The rows of A fall into a few groups, which share some directions, and each row is roughly a mix of its group's hidden directions.
A (115 x 12):
[[  8   4   4  -5  -3   2 -11 -28  21   7  15  16]
 [ 30   0   4   7  15 -15  13  16   1   5   7 -11]
 [-24  -1   6 -12 -13  23  -5 -12  17   4   3  -5]
 [ -8  -5 -24   1  15  -9  17  16  -7   4 -14 -15]
 [  7 -12 -11 -10  11   2  20  14 -15  -9  14 -19]
 [ 20  -7   5 -12   3 -11 -12 -18  19  -6  20   5]
 [-23   3   0   0 -22  19  -1 -13 -17  -2 -13   3]
 [ -2 -10 -11 -21   4 -19 -24  20  -2   0  -1   4]
 [ 11  -9 -13   1   8 -23  10  -6  18  23   7   3]
 [ -5  -6 -16   0  18  -2  15  -9 -25  16  -4  11]
 [-14 -12  -3  -2  10 -12  33  11 -11   4  -2  10]
 [-13   8  -8  14  -3 -19   2  20  -4  -5 -25   9]
 [ 12  16  14  13 -17  19  16 -17  -7   1   1  -3]
 [ -6 -18   9   7 -19  14 -11  14 -10 -19  -3 -13]
 [ -6 -15  11 -10   4  14 -11 -10  15   3  23 -18]
 [-19   0  -1  -4 -14  32  -8 -13 -11   0  -7  -1]
 [ -9 -15 -19   0  19 -26  -7  11  10  -1   5   5]
 [-15 -11 -16 -11   7 -25   6   2  22   0   6   9]
 [-14  22  17   2   3  20   3   9  -2 -22  -1  -4]
 [ 14  -3   5  -7   7  31   8  -4 -10  10  13 -15]
 [  6 -18 -13 -14 -17  13 -20   3 -15  -4 -13   2]
 [ 23  -9   6  -7  11  -6  -6 -15  15   0  26  -5]
 [ -3  -6  22   3 -12  20 -16  -5 -16  -4 -12 -15]
 [ -7 -21   5   5  -6   3 -13  23  -5 -21 -15  -4]
 [-10  18  18  -4   2   6  17  -3  -9  -4  25  12]
 [  5  -7 -12   8  20   0  20 -11 -22  18  -2   1]
 [ 30  -3  -1   4  20 -16   3  -5   4  -2  19   6]
 [-16   2 -16  -8   9  12   9   8   0 -21  22 -11]
 [-28  15 -24  -4   2   9   5 -11   3  -9   9   1]
 [-23  -2  -8   7   3  13  19  -1 -21  17  -9  -5]
 [-12 -21   7   3 -20   4  25   5 -15   2   2   1]
 [ -3  -7  25   4  -9  12 -22   3 -16  -4  -9 -15]
 [ 18  19  15  -3 -15   8 -13  10 -23  -3   0   1]
 [ 22  -8  12   1   3  13  13  -8 -11   5  20 -19]
 [ 31  -6  12  -4 -15   4  -5 -11 -17 -10   4  -7]
 [  4  27   6   0  22 -14 -14   2   0   3 -14  11]
 [ 16   3   0 -15   0 -16 -19  -5  21 -12   8  15]
 [-13   4  -8  13  15 -15  24  18  -5  13  -8   0]
 [  3  17  21   6 -18  23   5 -11 -10  -7  -4  -8]
 [-13   9  -4  15  16  -9  -5  21  12 -20   2 -13]
 [  0  16 -16  -6  13 -15  14 -10  10  22  -8  11]
 [ 20   8   6   0 -29  19   9  -9  -7   4  -2   3]
 [ 19 -12 -10  -7  -1 -16   9  -6   8  29   6  10]
 [  5   9  19  12 -26  20   4  -8  -7 -11  -3  -7]
 [  8 -21  -5   1  -5 -12 -24  22   6   4  -7 -13]
 [-10  23  16  11   3   1  -8  13  -9 -24   4  -7]
 [ 22 -21 -20  -5 -14   2   0   2   9  18  -7  -1]
 [ -1  -2  20  -1 -14  19 -18  -3 -19  -4 -11 -13]
 [  7  11 -12   8   2 -19   2  12 -17  -7 -19  19]
 [-19   4  -8   3  -7 -18  -9   9   5  -8 -24  18]
 [ 31  -8   2   7  10 -22   9   1 -15  -1   6  -3]
 [-10   3  11  15   9   3  23  -5 -22   9  16  -9]
 [  9  11  -6  21  23 -20  11   3   4   7  13   2]
 [ -9  -9  13  13   6  13 -22   8  -5 -25   8  -8]
 [ -6  -6  19   8  -3  28  -6 -12 -13  -2 -12 -14]
 [  6   9   3  -2   0  17  -6 -19   2  -5  32 -11]
 [ 10  28  -9  -7  17  -8 -16  -6  16   6  -5   4]
 [ 15  -3  11   9  -6  -9 -16 -22  -4  17 -18   7]
 [-27   2  -1   1  14  15   9  19  10  12   8 -12]
 [ 26  -3  -2   0 -10 -18  -1 -18 -19  -4 -10   8]
 [ -5  -9  -6   2  -2  -4   7  30 -16  -7 -21 -13]
 [ -3   9 -19   1   5 -27  -9  19  14  -9   5  -7]
 [ 21   3  -1   4  10 -34   5  11  12  -1   0   5]
 [-25  11  -4  -5  -3  19 -11  -6  24  -2   6   9]
 [  3 -17   7   5   9  17  15  -2  -9  16   5 -25]
 [-12   0  -2   5 -11  19 -11   9 -15 -21   4 -21]
 [-13 -10  -8  -5  -8   8 -12  23   8 -27  -7  -2]
 [-19  -1   1  -3 -14  33  -6 -14 -10   0  -5  -1]
 [  5  -3   1  -4 -10  12  -5 -28  14   1  26   6]
 [ 19  -3   5 -11 -15   6 -24 -20  -1 -15   0   5]
 [-17  20  20   8  -5   2  -5  -5 -10 -25   2  -7]
 [ -8  -7  -4  14  11  14  22   0 -21  17  -3 -13]
 [  4 -12  19   8 -23  19  -7 -12 -10   1 -10 -12]
 [  1  -9   3  10  27  -9  13  21 -14   0   0 -14]
 [  3  -4  -6   1   4 -17   0  20  -1   7 -34   4]
 [  9 -22  -6   1  -7   5 -22  -6 -11  13 -15 -17]
 [-19 -16 -17 -10 -22  12  11  -6  -3 -13   4   0]
 [ 15 -19 -13  -5 -10 -20 -17  -5  -6  18  -4  -4]
 [ 35 -14  13  -6   3 -10  -7  11   8   6  -5  -1]
 [ 15   0  17  -3   6  -2 -20  -7  24  -1  10  18]
 [-22   2  -3   5 -11 -23  -8   2  17 -10 -13  15]
 [-24   5  -5   3 -10  -2  -7  14   4  -7 -28  13]
 [  4 -17   5  -1  -9   9 -23  -6 -11  10 -16 -21]
 [ 18 -19   8   4  -6 -17   7   3 -23  -1 -14 -11]
 [  2 -28  -8   9   5  -1 -15  15  12   5 -10 -18]
 [-18  -1   2  -5 -19  26  -9 -17  -2   3 -13  -6]
 [ 30   1  10   8 -16   3  -3  -2 -20 -17  -1  -1]
 [ -3  16 -15   9  -2 -18   8   3  -9  -3 -19  25]
 [-27   3  -5  -8 -12  12   5  -1 -17  11 -21  -4]
 [ -4   4  13   5   3  31  12 -22 -10   3  -7  -4]
 [ 11 -20 -16 -22 -12  10  -5   7   8  16 -11   2]
 [ 26  -8   5 -15  13   7  -1 -11   7   6  23  -8]
 [  3  18  23  -1  14   5 -11   3   0 -15  22   8]
 [  5  11   8  13 -12  -7 -10   9   3  20 -29   1]
 [ 15   4  20   2 -12  22 -12   6 -22   3  -7  -6]
 [  0 -33 -22   5   0   1   4   2   6   1  -5 -18]
 [ 14  16 -10   7  -3  -2  -7  -5 -11  19 -18 -22]
 [  9  18  12   9  -7 -10 -15  -1  -3  17 -26   5]
 [ -7 -24  -5   7  -5  -1   7  22 -14  -7 -16 -15]
 [  1  -6  -1 -20   7 -30 -10  11   0  12   9  14]
 [ 28   0   9   5   2  20  12   2 -13   3   9 -17]
 [  1   8  -4   1  16  23  12  23   3  16  -8 -13]
 [  0 -27  -3 -11 -12   2  21  20  -4 -10   4  -5]
 [ 11  13  13   4 -15   8 -15  20  14 -20   2  -5]
 [-27 -14   8   6  21  -8 -16  -5  -2  -7  -4 -12]
 [ -9   6  -2  -9   5  10 -17  18  12 -29   7   1]
 [ -8   9 -15   3 -11  -3  23 -10 -13  24 -11  -7]
 [  3  -4   7  20 -11 -28   8  14  -7  -7 -15  -7]
 [ 18  19  13  -2  15  -1 -22  -9  14   1  11   6]
 [ 21  -5  -8  15  18   2  15  14  14  18   4   0]
 [-16   7  18  -7  -6  16 -15   5 -18 -22  -6   0]
 [  3  -4  -9  -6  12 -32   4  10  14  10  12  13]
 [ 14   4   3  13   6  -9  10 -13 -12  30  -8 -10]
 [-18  25  18   3  16  -1   8  -4  -6 -15   9   6]
 [ -2   4  -6  -6  20  -3 -10  -7  29   4  21   6]]
One row of each group comes first, with its name. Which group is each row after those in?
[ -4 -24   7  10   5 -13  15  19 -11   5 -17   2]  Y
[-18  -3 -17  -7  11  -8  15  -6 -20  16 -10  12]  B
[  1  29  16  -2  -3   3  -1  -1 -23 -14   8  10]  G

[  0  -3  -3  -3  19  -4 -15 -11  26   1  23   1]  B
[-16 -23   4   3 -19   3  25   7 -10   0   0   5]  Y
[  1  10  10  -6   5  16 -12   4  -7 -25  24  -9]  Y
[-27  10  -3  14 -20  -1  -1   6  -5  -9 -20   9]  B
[ -4  -6  -8  -3  14  -2  21  21 -21  -8   1 -18]  Y
[ 10  -1   0   8   1  -8  20 -19  -6  32   0  -2]  Y
[  5  -9  23   9   1  29  12 -11  -9  10  -4   2]  G
[ 14   2  15   8 -16  24 -11   5 -21  -5  -7  -6]  G
[ 10  -8  -5 -22  -4 -24  -8   1  -5  19   6  16]  G
[-28  -4  -2 -14 -16   8   1  -3  -9   9 -23  -3]  B
[  9  27 -12   2  24  -6   5  15  -5  -1   9   8]  G
